Rotation paths and how fast each direction turns (degrees each step)
Each turn is a multiple of 5 degrees from 10 to 175, or 0.
Each row of a path follows its step; steps can be skipped.
Path 1:
step 0: [  7  12   3 -14  32  -1  30  -4 -15   7 -21  33  23  -8 -13  11  13   2
  -9 -10  21  -3  -5 -13 -33   3  16 -24  24  10   2  -7 -21  23 -25  14
 -45   7 -26  24  -1  38   3   3  21  11 -16   0 -19 -23 -18]
step 1: [ 25   4  12   1  14  13  -6 -23   9   1  20 -25   4  34   9  -6  13  -7
   7  16   5 -13 -12 -22  35 -44  24   3  -9  -6   1  14 -28 -32 -12  10
  -7 -20  31  -7  11  21  22  36  15  31 -14  14   3  -4 -18]
step 2: [ 31  -2  27  14  -4 -25  26   0   2  33  29 -17   3  28  11   5  13  13
   5  -3   3  16  -2  23  -8  17 -25  -7  48   7  -5  30  18  10 -19  26
 -26  41   1  14 -19  13   5   4   4  12   6  -7 -29  14  -6]
step 3: [ 16 -19   3  14  22 -17   7 -26  19  13 -11 -12   8  -9 -13 -24   4  12
 -25   3   4 -15   1  18  15 -14   4 -14 -19 -23 -11   6 -34  43   2  -6
 -23 -15   1   9  27   6  -1  15  -6  33 -52 -33   2 -13  20]
step 4: [ 10  20  -2   1  19   0   6   4  11  12  10 -14  -1  23 -18  -6   8   8
 -14  13 -19  10  19  -5   1   7  30 -20  26  39 -19 -26  14 -11  19  19
 -33 -13  -2 -18  31  38 -23  16  24  34  27   7 -24  16  -7]
step 5: [ 17  15  18   6  25  -4  31   0  16  28 -16  24  13  18  -2 -12  -3 -29
 -30   0  -2  -2 -20 -33  -2  -7 -13 -26  21 -16  11  19 -17   9 -41   8
   7  16   2 -11   3  18  16  11  42 -12 -33   3  -5 -31   0]
step 6: [ 33 -29  22 -12  14  -7  16  11   5  12  22 -10  -3  -5  12   8  30  -3
  11  25  19 -16  23  23   7 -29   6   5 -13   2  -6  -9 -12 -22  -6  17
 -10 -10  -3   4   3  34  47   1  15  52  -7  -6  -7  24 -23]
step 7: [ 18   2   9  10  -1 -42   1  15   3  22  27  -1 -16  42 -15 -12 -21   3
 -22  12 -20  -6  -6  -7   6   9  -7 -15   5  -5 -15  40 -24  10   3   7
 -16  39  25   3  -4   2 -15  44 -15  22  14 -21 -24  -6  10]
step 8: [-12 -25   8   1  16 -31  26 -18  39  21   7 -13   8 -27 -11 -17  23  -8
 -24  -4 -23   6  10  14  32   4  16 -19  17  -6 -23 -23  22  22 -10  -4
 -23 -12 -24  -1   1 -13  19  -2  29  28 -25   1 -13  -7  27]
step 9: [  9  17  -6  -4  24 -32  16   4 -11  11   1  39   1  15 -44 -16  -8 -22
 -22  12  19 -18   3   4  -4 -11  32 -12   6  21  13  -9 -32 -14  12  14
 -17   1 -10 -19  24  45 -26   7  13  10  -8  -2  -2  28 -15]
Directions:
[ -2   1  14  -2  -6   1  10   1  -1   5   1   2  -2  -6  -2  -4  -1   2
  -8  -8   1   9  -4 -10  -2   2  -7  12  10  -7  -3   0   4   4  -1  -5
  -3   1  -4   7   4 -10   5  -4   9  -3  -4  -3  -4   2   0]  130
[ 18  -3   4  -9  -6  -7  -7   8  -2  -6  -3  -3   4   1   9  -1  -2  -7
   6   0  -2  10 -11  -2  -3   1   1  -2   0  -1   8   1   1  -8   4   0
   0   3   1   1  -5   0   2  -2   2   5 -12   3   4   3  -6]  80
[  0  -9   0   8  -2  -4   9  -9   9  -6  -4   5  -1   2  -3   4   2  -2
  -1   0   0   1   2   7  -1   3  -3 -12   1   2   6  -3   8   5 -12   5
   6   8  -6   3   1  -5   5 -11  -1  -4  -8   1   6   0  -8]  125
[  0 -11   6   3  -3  -5  -1   7   3   3  -5  -6  -3  -1   3   4  -1   1
  10   1  11   9   7   3   0   4  -9  -5  -9  -6  -8   5  -6   0   6   3
   2   3   3   6  12   6   0   4   0 -11   2  -5  -3   3   3]  90
Path 2:
step 0: [ 12   5  23  22 -15   8  -4  -8 -43 -10 -25   2   8  -4   8  -4 -10  24
   3 -41  -3  -7   0  20 -17 -19  -7  10 -37 -36   6 -26 -11  13 -11  16
  16  36  -6 -15  30  -4 -22 -27 -33 -14  -7  17   0  30 -16]
step 1: [  6 -28  -6  -2  -2 -12 -14   0 -39  -6  23   4 -34 -42  23 -17   0   3
  10 -11  29  -5 -19   0  29  17  -2  29 -14  -2  31  24   2  25  30  -3
 -35  24 -29 -26  -5 -14  13  -4  24   3   6 -18  -6   3   6]
step 2: [  5 -16  -4 -29  38 -28 -14  11   8   3 -10   5  35 -15  28 -45  27 -13
  40 -23  -3  15  -4  21  10 -35 -24  -8  -2  -3   0 -15  -3   3  -2   3
  10  10  -9  32 -25  12   9 -12  18  21   2  14  12 -23  14]
step 3: [-18 -26  53   8 -16  20   9 -16  -4 -10   3  -6   3 -25  16 -13 -28   2
   3  -8 -27  -1  -3  26 -22 -35  -4 -17   0  37  16 -41  -3   5  13  -3
  33  16  19   0   8 -24 -11  13  -4   9  30 -26  -5  12  14]
step 4: [ 18  13  -3 -20  -7  19 -27   7  12 -18  15  13   4 -29  24  33 -14  -1
 -17 -27 -36   6  -2 -18  41  19 -11   5  15  -7   4 -10 -43   9  -3  17
 -28  31   2 -16   0  13  13  25   2   6   8 -30 -26 -10  29]
step 5: [-13  -6  -5 -27   1 -18 -10  31  -2  38  -5 -13  21  16   3 -13   3  -5
 -24 -14  -4 -19  11  33  22 -34 -18  17 -11 -24 -18 -13 -27  -8   5   9
   0   3  32   4  -5  -6   2  13  56 -37  -6   5 -24   2 -26]
step 6: [-28 -15   7  50   8 -26  20   1 -24 -21 -18   6  26  -5  -6 -10 -10 -14
  24  15  -9 -30 -10 -24  -8   5  16 -22   0  -1 -18 -42  16 -12   6  -1
 -11  37  -1 -19  -2  -9  27  16  19 -27  19 -13 -27  16   2]
step 7: [  7  37 -31  -1  32   7  -2 -29  10  -4  32  43 -12 -13 -16 -19 -20 -11
 -21   5   2  -3   7   9  14 -11  25   3  16  11  -9 -32 -12   1  20  14
 -16  27 -13 -19 -12  23  16  34  15  24   0  -8  35 -12 -17]
step 8: [ -4  33  11   5  -7  -5 -12  26   1  29  -1 -22  14   9   4 -19   4 -16
 -33 -31  19 -18 -18  16 -10 -15   2 -32  32 -27  24 -33 -11  14   4   8
  17 -21  -9  34  27   5  33  32 -10   3 -22  12   4  18  -7]
step 9: [-14  10  -9  18 -17   3 -17  13  17 -14  15  -9 -13 -32 -17 -14  20   9
  16  14  -5 -42 -16 -11  24  10  21 -19  -6  11  11 -31  16  12   0  31
  -9  -5  22 -23  48  -6 -21 -28   9 -25 -10 -10   6  40  20]
Directions:
[-2  7 -7 -6  5  9 -4 -2 -6 -1 -3 -5 -5 -3  0 -6  9  4  4  3 -9  5  8  1
  6 -3 -2 -1  8 -1 -7 -7  3 -2 -9  7  5  2 -6 -5 -1 12 -9 -6  3  0  0 -1
  0 -6 -9]  145
[ -1  -4  -8 -13   7  -6   0  -1   2   2  -7   8 -17  -4  -5   6  -5 -10
   7 -11  -2  -1   8   3  -7   7  -2  -4   0   2  -3  -1  -2   1   5  -2
  -6  -3  -3   4   5   5  -2   3  -1  -3  -2  -6  -3   3   0]  125
[  1   4  -3   3  -5 -10   1  -4   5  -2   5   9  -1  -9  -4   1   5  -2
  -9   4   0   8   5  -3   3  -2 -10   0   0  -9   1  10   6   5  -3   3
  -1   0   2 -11  -2   3   5   2   2  11   2 -15   1   2   0]  125
Path 3:
step 0: [ 37  -9  19  -5  11   1   5  25 -46  -7 -18 -17  16 -22  18  -2 -15 -23
  -4 -16 -23  22  35  11 -15   9   5  -2 -29   8 -37  30   5   8  34  -5
   8 -14   9  13 -12 -15  -7   2 -22  -8  13  -6  29  -9 -34]
step 1: [-29 -21  -5  -9  22 -21  17  13  -4   5   7  12  -6   4 -10  33 -26  17
 -22  22  10  47  18  10  14   3  -2 -23 -13  36 -25  -8 -12 -48   6 -18
  25   6  -1  25   3 -14 -16  -5 -16 -12  12 -11  -5  32  18]
step 2: [-17  14  -6   0   7  10  -2 -11 -30  19  15  14 -13  -1   5   2 -27   6
 -12  12  18  16  24  11 -20   3 -33  14  26 -32  34 -24   5  10 -16  10
   1  35  19 -12  10  -8 -25  -4  12 -13  25  39  28  44  14]
step 3: [ 28   6  21   0  -7   0 -30  21  -4  11  13   9   0 -19  -6  27   3  -4
  24  22 -20 -12  -6   1  -2  16  -2  27  46  -1 -16  -7  -6  18   4 -15
   4   1  19  22  40 -22  -1 -25   1 -26   2  45   6 -34 -33]
step 4: [ 22  16  -6 -28 -14   0 -27  -1 -14 -17 -27  13   7   4   1  52 -23  13
  10 -13  25   0 -47 -21  19 -15  -8  -7 -26  -7  -1   1 -10 -15  13 -16
  -9  -9 -16  19   5 -33   8  -9 -36  14   4  18  -7 -19  28]
step 5: [ -1 -11 -23 -12   4  21 -18   0   2  11  12 -36 -15 -27  25  24 -28 -18
  13 -22 -16  -1 -28  13 -26 -21 -25   9  -1  12  25  -7  14 -29  12   2
 -25   5 -36 -21   5   8   2   2  25 -11  23 -16 -27  27  28]
step 6: [  2   9 -48 -16   5  -2 -15  -7  28  -7   7 -38   4  -5  30 -29  20   6
 -10  15 -13 -15   3  45   5  27 -18  17   3  25   4 -31 -30  -3  -2  -6
 -18 -17  16 -13   1  -1  13 -25   0  16  -1  29  -7  10 -31]
step 7: [-23  -3  23 -12 -21 -15 -18 -13  15 -15  -9   4  -8   7  -3   3   9  17
  13   6  39 -18   0  -3 -22   6   5   5 -17 -18  18  18 -31  10   4  -9
  14   1 -15  28  -1  30  25 -37  -5  16 -55  21 -34  22 -18]
step 8: [ 10  27  16   9 -25  23 -30  18   1 -37  -7 -41   1   3   0 -15 -18 -13
 -23  -2 -21  -7 -14 -21 -25 -11  40   6 -11 -26  16   1   2  29  10  -3
  26  13   4  17  10  10  27  30  -1  -2   2 -31 -10  25  22]
step 9: [-15  -2  -6  32  25  15 -22  12 -10   2 -14 -21   6  -4  26   2 -16  14
 -18  40 -26 -14 -12  -6  -9  35   5 -33  -7  31 -30  22  13  13   9 -10
   4 -23  -6 -40   2   6   0  -7 -17  16  -1 -42  16   1 -17]
Directions:
[ -5   5  -2  -5   0  -2  -3   1  -6  -4  -1  -1  -5   3  -7 -14  -4   7
   2  -3   3  -5  -7  -1   5   2  -1   2  -7   1  -7  -8   1  -6 -11   3
  11  -5  -2  -5  11  -9 -10  -5  -2   3   2  -6  -3  -1  -5]  145
[  5   3  -6  -5   3  -4  -6  -4  -5   4  -3  -3   9   2  10  -9   6   4
   2  -3  -5  -5  -4  -8  -4  -5   8   4   1  10   9  -3  -1  -3  -4  -2
  -3  11  -2   4  -4   5   5 -10   2   6  -4  -5  -9  -2   0]  35
[  1   0  -6  -3  -1  -2  -8   8   2   7  -1  -3   5   3  -4  -7  -1  -8
   1  -5   0  -2   3  -1  -3   3  -6  -1   6  12 -11   8  -3   7   8  -3
   4   5  10 -15   1  -5   7   1   4   0   0   4   2  -4  -7]  120
[ -5 -11   5   3   2  -8   0  -3   8   5   8  -1  -7  -6  -6   9   1   3
   8   4  -6   2  -2  -3  -6   0   3   0   7   7  -7   4   1  -4  -3  -2
   3   5  -8  -1  12   4   2   0   4  -7  -6  -7 -10   0  -5]  170
